In the rows, zero is written as 128.
The rows of T fall into 4 groups, which share some directions, and each row is roughly a mix of its group's hidden directions, except some rows that fit no group.
T:
[[148 146 163 114 144 139 127 156 162 100  80]
 [155 107 132 141 149 122 132 182 159 104  94]
 [132 156 135 101 107 135 117  75  93 155 106]
 [100 118 139 102 122 173 136  91 101  88 128]
 [ 96 101 145  86 143 107 174 106 141 120 140]
 [114 121 122  81 131 107 120 108 165 138  77]
 [136 171 138 124 132  94 157 119 157 152 173]
 [113 104 109 124 104 132  90 118  97 100  78]
 [173 128 146 107 150 106 138 167 160  97 141]
 [156 146 165 109 124  66 138 141 134 141 145]
 [ 83 121  84 140 158 138 123 121 131 173 112]
 [153  98 110 157 162 149 101 115 133  87 103]
 [138 135 187  89 143 134 125 147 136  98 154]
 [151 148 120 102 112  69 124 113 160 155 124]
 [137 121  91 146  62 127 123 137 108 132 156]
 [117 120 156  99 104 141 116 176 144  82 138]
 [153 168 117 129 120  77 107 161 106 147 138]
 [113 123 160 123 104  69 137 138 136 171 124]
 [ 89 113 136 139 150 193 126 137 112 119 109]
 [143 116 118 161 175 167 107 163 142 109 132]
 [108 162 135 134 109 108 134  93  96 180 138]
 [120 157 101 123  92 148 130 123 107 139 187]
 [144 147 151  99 109 124 188 123 110 138 160]
 [129 137 155 108  98 110 153  85  95 122 166]
 [ 89 134 113 164 125 122 111 110  70 139 110]
 [118 126 119 146 167 144 178  93 141 158 148]
 [171  96 161 111  97 142 122 123 144  87 118]
 [110 122 173 106 121 146 170 150 156 124 162]
 [100 103 133 118 102 147 144 126 103  94  74]
 [153 155  69 147 144 152 116 110 107 145 111]
 [101 118 164  93  89 114 132 129 105 113  87]
 [137 108  97 126 105 143 102 120 155 102  72]
 [ 86 168 132 107 127 143 116 134 124 184 116]
 [125 159 135 159 122 160  87 149 124 168 155]
 [ 88 121  75 116 118 148 134  93 104 150 127]
 [173 149 111 145 142 156 131 129  99  78 140]
 [162 159 119 146 130 140 128 143 103 162 181]
 [125 112 107 111 189 148 131 168 153 133 142]
 [119  98  87 133  94 106 120 174 116 125  98]
 [109  96 118 108 102 105 127 164 149 154  83]
 [120 153 102 144 144  94 133 125 120 194 131]
 [159 140 134 120  87 104 125 180 160 128 142]
 [137 117 117 160 169 126 143 182 142 151 101]
 [139 160 157 139 115 110 152 123  86 156 169]
 [116 113 104 109 125 122 111 102 159 139  64]
 [108 126 128 153  92 122  99 170 100 108 164]
 [149 128 130 106  81  89 106 103 114 124  89]
 [108 168 149 139 121  85 135 141 122 116 179]
 [ 98 145 152  85 147  97 155 120 101 145 156]
 [108 157 156  84 127 123 153 130 147 178 122]
 [143 104 117 142 117 129  73 178 137 124 103]
 [101 127 123 100  88 135 115 140 123 130  65]
 [111 164 152  78 101 118 163 110 117 137 145]
 [145 174 159 104 123 125 142 139 140 181 143]
 [171 132 110 183 145 102 120 132 108 125 157]
 [ 99 145 148 101 128 110 130  79 111  83 142]
 [140 133 133 151 138  93 145  78 101 170 138]
 [148 114  82 121  79 103 104 160 134 138 133]
 [106 110 145 121 160 171 159  95 147 101 145]
 [118  90 117 122  87 152 126 154 105  87 104]
 [146  83 163 140 119 119 117 172 136  93 144]
 [117 118 181 129 178 163 139 140 125 106 130]
 [102 139 148 108 182 152 169 111 139 119 145]
 [115 133 171  79 109 150 151 116 123  96 151]
 [174 157 130 157 144 138 117 100 129 108 173]
 [ 92 124 147 108 145 165 132 179 147 123  99]
 [158 141 134 150 104 105 142  68 117 157 125]
 [140 103 122 129 171 160 145 177 142  97 127]
 [146  88  91 150 142 136 115 147 142 119  77]
 [137  92 102 148 145  74 119 167 134 143 132]
 [128 139 181  96 101 142 157 138 125 121 167]
 [121  78 117 145  84 104 131 150 104 113 101]
 [135 122 159 140 125  96 149 146 108  72 160]
 [120 127 129 163 178 170 136 137 116 143 166]
 [ 87 118 119 103 114  91 141 134 124 171  91]
 [114 144 170  67 127 104 135 148 128 134 105]
 [112 128 135  80 124  86 123 166 154 157 117]
 [111 140 169 103 102  79 138 117 103 151 114]
 [121 115 128 107 135 182 167 146 160  98 119]
 [118  86 111  93 146 168 103 122 165 126 116]
 [156 161  94 112 106 125 132 157 111 179 122]
 [105 133 177 120 135 176 147  99 144 120 152]
 [102 125 115 141 133 143 125  78 142 179  97]
 [113  91 108 149 148 124  85 123 147 115  80]
 [171 119 101 181 130 101 107 130 140 128 103]
 [105 131 144 148 111  63 140 109 105 153 136]
 [ 94 113 157 117 119  70 132 156 152 140 142]
 [155 112  77 158 132 145  97 113 117  92 117]
 [115 136 155  69  92 134 114 159 129 107 130]
 [160 153 149 162 137 113 156 129 119 118 183]
 [149 121 171 136 161 139 149 162 119 103 169]
 [129 126 114 183 150 127 144 118  77 105 144]
 [144 133  98 117 125 137  99 159 188 136 102]
 [104  82 102 170 131 158 105 102 124 130 113]
 [121 102 152 124 121  67 150 126 119 170 116]
 [117 102 157 149 132 148 154 160 176 158 127]
 [128 119 193 109 160 117 128 163 141 112 128]
 [156 118  99 179 129 125 124 142 158 119  84]
 [103  89 159  89 119 117 162 112 149 119 102]
 [131 131  81 142 153 128 136 106 101 170  92]
 [117 121 163 121 181 171 126 104 146 112 112]
 [147 131 135 111 139 167 125 142 161 190 119]
 [117 142 139 116 118 119 188 134 148 180 132]
 [155 157 112 119  83 101 119  86 149 119 105]
 [181 160 129 147 100 156 121 120  90 144 122]
 [126  94 109 170 139 135 150 180 102 137 120]
 [111 146  98 150 124 123 130  67  93 133 107]
 [161 126 167 106 111 158 135 136 140  75 139]
 [139 157 151 135 112 125 159 137  77 148 168]
 [144 123  78 179 137 141 108  98 112 109 133]
 [ 89  94 100 103 129 172 134 149 109 111 106]
 [147 168 145 123 105 107 139  93 123 181 127]
 [134 117 148 152 138 156 132 188 112  88 136]
 [162 142 163 110 107  83 160 109 136 154 134]
 [131  79 117 133 147 143 109 164 143 101  86]
 [122 130 128 121  88 104 147 123  97 159 182]
 [157 135 143 107 143  82 128 179 154 146 130]
 [ 88 110  80 157 134 123 117  83 140 136 122]
 [ 84 138 120 136 164  90 115 112 136 121 173]
 [150 125 130 164 138 149 129 137  64  96 121]
 [109 107 107 126 168 121 146 181 120 166 124]
 [130  98 133 154 128 124 116 151  93  65 133]
 [132 147 128 100 160 115 195 129 105 131 121]
 [ 96  88 101 131 139 116 139  96 167 160 115]
 [108 164 139 113 122 116 137 161 133  96 184]
 [107  90  71 136 157 137 117 126 139 144  98]
 [149 108 122 134  74  86 126 163 105 129 141]
 [141 172 117 133 150 143 109 122 172 112  83]
 [107 143  98 113 163 159 157 152 104 165 137]
 [125  87 125 170 173 146 110 123 148 157 136]
 [163 117 174 137 113 168 171 124 122 122 144]
 [137 128  81 175 152 139 101 114 129 124  91]
 [ 83 116 166 108 141 161 145 105 164 133 132]
 [122 137  82 137 130 148 116  73 106 138 159]
 [132 107 102 143 148 152 167 128 157 166  91]
 [140 174 100 109 133 135 154  80 148 105 137]
 [144 115 128 168 172 165 109 114 145 107  98]
 [114 160 165 116 139 159 151 136 148 173 153]
 [101  84  99 132  97 154 112 101 113  96 125]
 [116 132 132 141 124  95  64 166 131 136 151]
 [129 166 133 132 119 125 145 102  90 130 187]
 [123 154 143  87 142 143 129 187 132 100 139]
 [105 109 125 115 141 195 112 133 158 120 105]
 [131 163 144 110 102  93 144  80 136 160 138]
 [136 127 132 148 102  62 122 145 118  93 111]
 [139 135 146 100  80  90 131 172 119 107 124]
 [ 91 133 131 144 127 115  97 156 124 190 134]
 [129  99 120 152 124  81 168 144  89 146 137]
 [147 131 105  96 104 107 103 176 159 138 104]
 [141 139 139 124  92  89 145 100 117 162 171]
 [100 108  79 100 130 164 113  94 139 110 128]
 [136 104 164 132 100 155 112 159 109  83 150]
 [112 149  99 109 151 155 161 128 136  78 154]
 [154 137 121  94  73 108 149 113 139 153 155]
 [138  97 113 175 107 139 104  80 110 116 116]
 [126 138 123 141 147 108 111 184 149 156 170]
 [118 142 102 129 128 126 125  88 133 189 163]
 [120 150  92 127 113 113 127  76 146 145  85]
 [127 121 182 125 137 133 150 175 111  91 138]
 [108 129 128 125 114 153 130  99 113  83  72]
 [ 94 153 158 107 147 134 127 111 103 171 164]
 [113  81 124 142  94 100  98 104 127  93 113]
 [133 133  91 177 155 162 135 100  99 118 133]
 [120 131  75 123  87 159 103 140 152 124 104]
 [130 152 153  89 115 134 153  89  95 104 155]
 [106 100 127 143 176 173 144 106 158 128 138]
 [107 176 144 103 113 109 168 108 121 145 158]
 [130 148 107 107 170 145 101 121 170 149 161]
 [136 140 136  90 103 100 175 152  94 126 107]
 [109 118 182 152 164 158 126 140 109 127 157]
 [155 131  85 151 115  92 115 136 111 136  80]
 [146 135 190 101 133  93 150 142 123 105 134]
 [142 143 155 103 118 128 132  78 129  78 104]
 [139 103  88 153 153 185 113 120 131 132 109]
 [107 157 168 101 176 121 149 117 124 147 151]]
Here is one row from each group, named. Which group is each of the other rows in?
[136 168 133 139 120 173 121 103 141  94 167]  E
[136  98 121 135 131 146  89 130 127  70  94]  K
[133 116 157 125 166 153 124 139 136  73  93]  M
[116 112  86 119  72 146 110 120  99 126 152]  H

[133 102 134 150 126  78 139 181 144 113 147]  K
[156 136  99 134 144 153 136  97 163 180 126]  E
[143 141 165 114  99  96 116 141 150 180 141]  E
[148 122 129 135 100  86 125  95 160 166  99]  M
[165 111 123 121 134 149 140 164 146  69 124]  H
[133 147 149 142 124  94 161 115  87 159 165]  H
[153 130 131 141 148 146 156  88  98  91 164]  K
[117 104 119  81 114 128 120 185 156 137 138]  M
[105 117 110 130 162 137 114 123 142 126  59]  M
[145 133 148 107  82 104 136 176 115 120  95]  H
[124 144 131 131 165 126 145 186 111  99 160]  E
[126 116  89 141 118 173 108  85 133 148 157]  M
[ 98 117  94 111 104 123  94  95 128 130  82]  E
[125  96 109 184 154 107 135 129 139 149 162]  E
